Each row is where one point has got to under a steady rotation. How many steps took it there?
The counts run from 0 to 229.
[141 102 125 170 123 151 111 110 141 143 132 119 178 157 123 171 116 124
 151 185 154 130 150  98 136 155 110 136 167 165 135 176 145 106] | 86
[139 121  97 108 136  77 148 109 119 146 140 141 171 123 126 176 122 124
 123 153 163 149 157 106  98 134 150 152 161 178 163 159 156  98] | 97
[141 118 144 136 118 124 150 127 160 126 114 148 114 131 150 128 122 101
 159 184 172  93 130  98 175  97 138 173 152 181 124 149  99  99] | 152
[146 122 114 111 112 105 156 101 133 158 118  98 156 140 141 150 112  98
 113 159 142 143 155 115 123 110 131 181 162 192 162 186 127 121] | 194
[161 123 135 142 100 131 114 121 146 100 130 118 126 144 148 150  90  95
 127 165 136  78 148 146  95 140  95 170 171 185 161 157 122 108] | 189
[148 148  91 124 115 153 134 139 157 114 127 109 129 128 149 112 128 116
 111 203 148 112 152 114 180 120 146 162 178 178 149 115 105 144] | 46
[122 134 136 146  82 148 115 139 133 152 151 143 124 141 157 126 162  78
 152 183 198 106 145 102 116 107 124 141 164 150 112 155 139  89] | 118
[128 129 110 105 126 118 150 132 119 120 105 122 139 174 148 137 129 167
 128 132 177 110 194 130 117  97 152 140 163 176 190 106 105 143] | 168
[140 122 139 107 132 137  95  95 159 134 135 122 120 113  95 152 117 106
 147 150 206 135 176 122 134 126 129 169 188 150 135 133 148 109] | 220
[110 114 138 136 124 136 150 101 123 130 110 118 118  90 112 154 106 139
 143 155 205  91 187 125  98 136 130 134 163 164 171 106 132 118] | 26
[157 117 106 140 140 135 111 109 155 146 125 111 172 127 115 166 108 135
 141 187 173 156 156  97 136 153 118 145 173 169 153 156 123  91] | 88
[140 153 113 129 139 127 133 143 141  80 150 172 119 133 156 125 139 109
 144 174 153  70 145 112 160 126 146 170 174 175 125  89 122 127] | 144
[127 133 123 115  95 115 105 146 129 123 170 141 140 182 124 142 144 135
 125 146 149 108 186 146 147  71 170 158 171 167 136 152 132 144] | 73
[123 130 117 133 103 120 100 147 124 115 172 145 138 189 135 136 145 125
 135 160 144 101 180 144 144  83 161 151 167 166 126 164 142 138] | 74
[130 124 109  84 120 130 149 129 122  93 154 120 136  99 152 126 158 151
 143 132 166 117 175  92 130 119 138 161 169 186 163  83 138 117] | 134
[140  99 143 146 108 147 139 130 164  97  95 149 100 130 164 124 100 113
 165 177 168  86 131 103 154 124 128 163 157 174 144 153 120  93] | 154
[146 134 112 129 142 125 126 131 137 107 135 121 144 136 111 138 131 143
 144 190 163 103 207 150 156 122 148 150 188 147 146 102  85 137] | 177
[144 149 102 127 117 144 149 165 133 110 105 162 131 159 203 110 146 121
 157 181 181  98 158 117 135 135 127 138 167 147 132 119 128 106] | 13
[141 154 142  93 117 116 120 126 145 136 141 158 143 164 110 151 143 101
 107 176 198 119 178 130 134 122 128 129 200 134 145 100 134 148] | 212
[114 116  88 101 144 131 155  97 122 115 133 111 137  97 140 137 145 149
 152 132 173 135 179  75 127 128 140 160 166 183 160 109 151 111] | 132
[162 120 110  89 127  94 133 142 123  80 148 167 147 144 172 148 135 111
 138 143 145 116 161 143  91 143 135 161 179 160 168 122 177 102] | 101
[114 109 134 131 109 113 148 143  94 100 136 137 157 195 157 134 154 152
 147 163 143  82 194 133 137  94 136 122 151 164 149 130 127 140] | 171
[110 125 149 116 109 116 153 109 113 134 141 115 122 102 114 151 126 128
 129 147 195  91 185 129  92  96 130 154 157 186 162 103 109 118] | 28
[131 113 107 126 127  92 152 108 119 147 140 144 177 126 122 186 115 126
 120 153 159 137 150 104  90 142 145 144 157 181 169 159 168 104] | 96
[155 137 108 144 138 108 112 110 147 133 140 109 129 125 113 141 101 100
 130 198 157 103 167 137 125 119 128 174 171 180 140 159  87 100] | 186
[ 96 111 136 136 115 105 147 111  84 107 155 122 119 122 146 129 134 111
 149 153 154  69 180 126 100 100 128 155 140 195 138 143 150 103] | 31
[129 132 110 175 140 119 125 102 134 147 134 117 146 122  96 165  97 109
 134 197 153 102 172 137 133 134 142 158 168 173 131 164 109 123] | 184
[142 100 135 137  95 120 136 125 123 123 147 147 171 135 134 184 112 134
 122 155 147 118 140 113  87 153 116 129 156 182 177 155 172 100] | 94
[128  87 142  79 113  74 143 105 130 113 132 135 123 157 117 136 128 125
 129 154 160 121 179 119 145  79 146 145 155 180 156 165 136 110] | 64
[132 131 117 121 134 103 144 105 148 145 107 129 129 152 118 137 109 107
 103 207 180 113 137  86 156 115 134 130 155 187 155 144 109 111] | 54
[123 116 128 114 109 109 152 145 101 105 131 129 150 192 157 135 150 154
 135 150 151  88 194 133 129  88 135 130 156 168 164 121 113 140] | 170
[138 136 116 105 120  99 162 142 126 142 151 160 162 138 149 149 168  88
 145 159 166 142 168 134 140 109 174 172 183 137 125 137 150 138] | 107
[139 154 121 103 129 124 118 120 150 140 126 157 139 159 110 151 130 107
 106 173 201 118 179 130 134 136 136 127 199 128 152  99 150 151] | 211
[129 135  86 110 135 136 104 114 128 138 156 108 131 127 137 145 125 130
 140 128 180 154 155 100 124 110 149 189 165 195 146 153 161  94] | 229
[110 105 135 140 128 141 145 102 124 114 103 126 117  92 122 142 105 138
 155 170 198  90 190 122 100 149 122 126 159 156 166 114 144 109] | 25
[125 112 144 130  89 134 161 125 147 156  99 128 127 138 137 150 108 144
 124 141 193 114 142 108 123  87 153 155 146 190 181 145 104 120] | 159
[116 126 124 142  97 151 156 134 107  98 153 113 138 154 168 130 142 110
 136 160 112  77 165 130 148 108 131 176 168 189 140 135 153 164] | 40
[152 129 130 131 125 126 117 141 137  99 149 125 146 141 118 139 138 136
 137 191 153  89 202 156 148 112 137 146 184 153 145  99  88 136] | 178
[137 120 154 163 100 136 119 143 131  99 158 136 151 152 119 152 126 125
 135 196 136  65 184 155 131 123 123 135 175 158 138 124 111 137] | 180
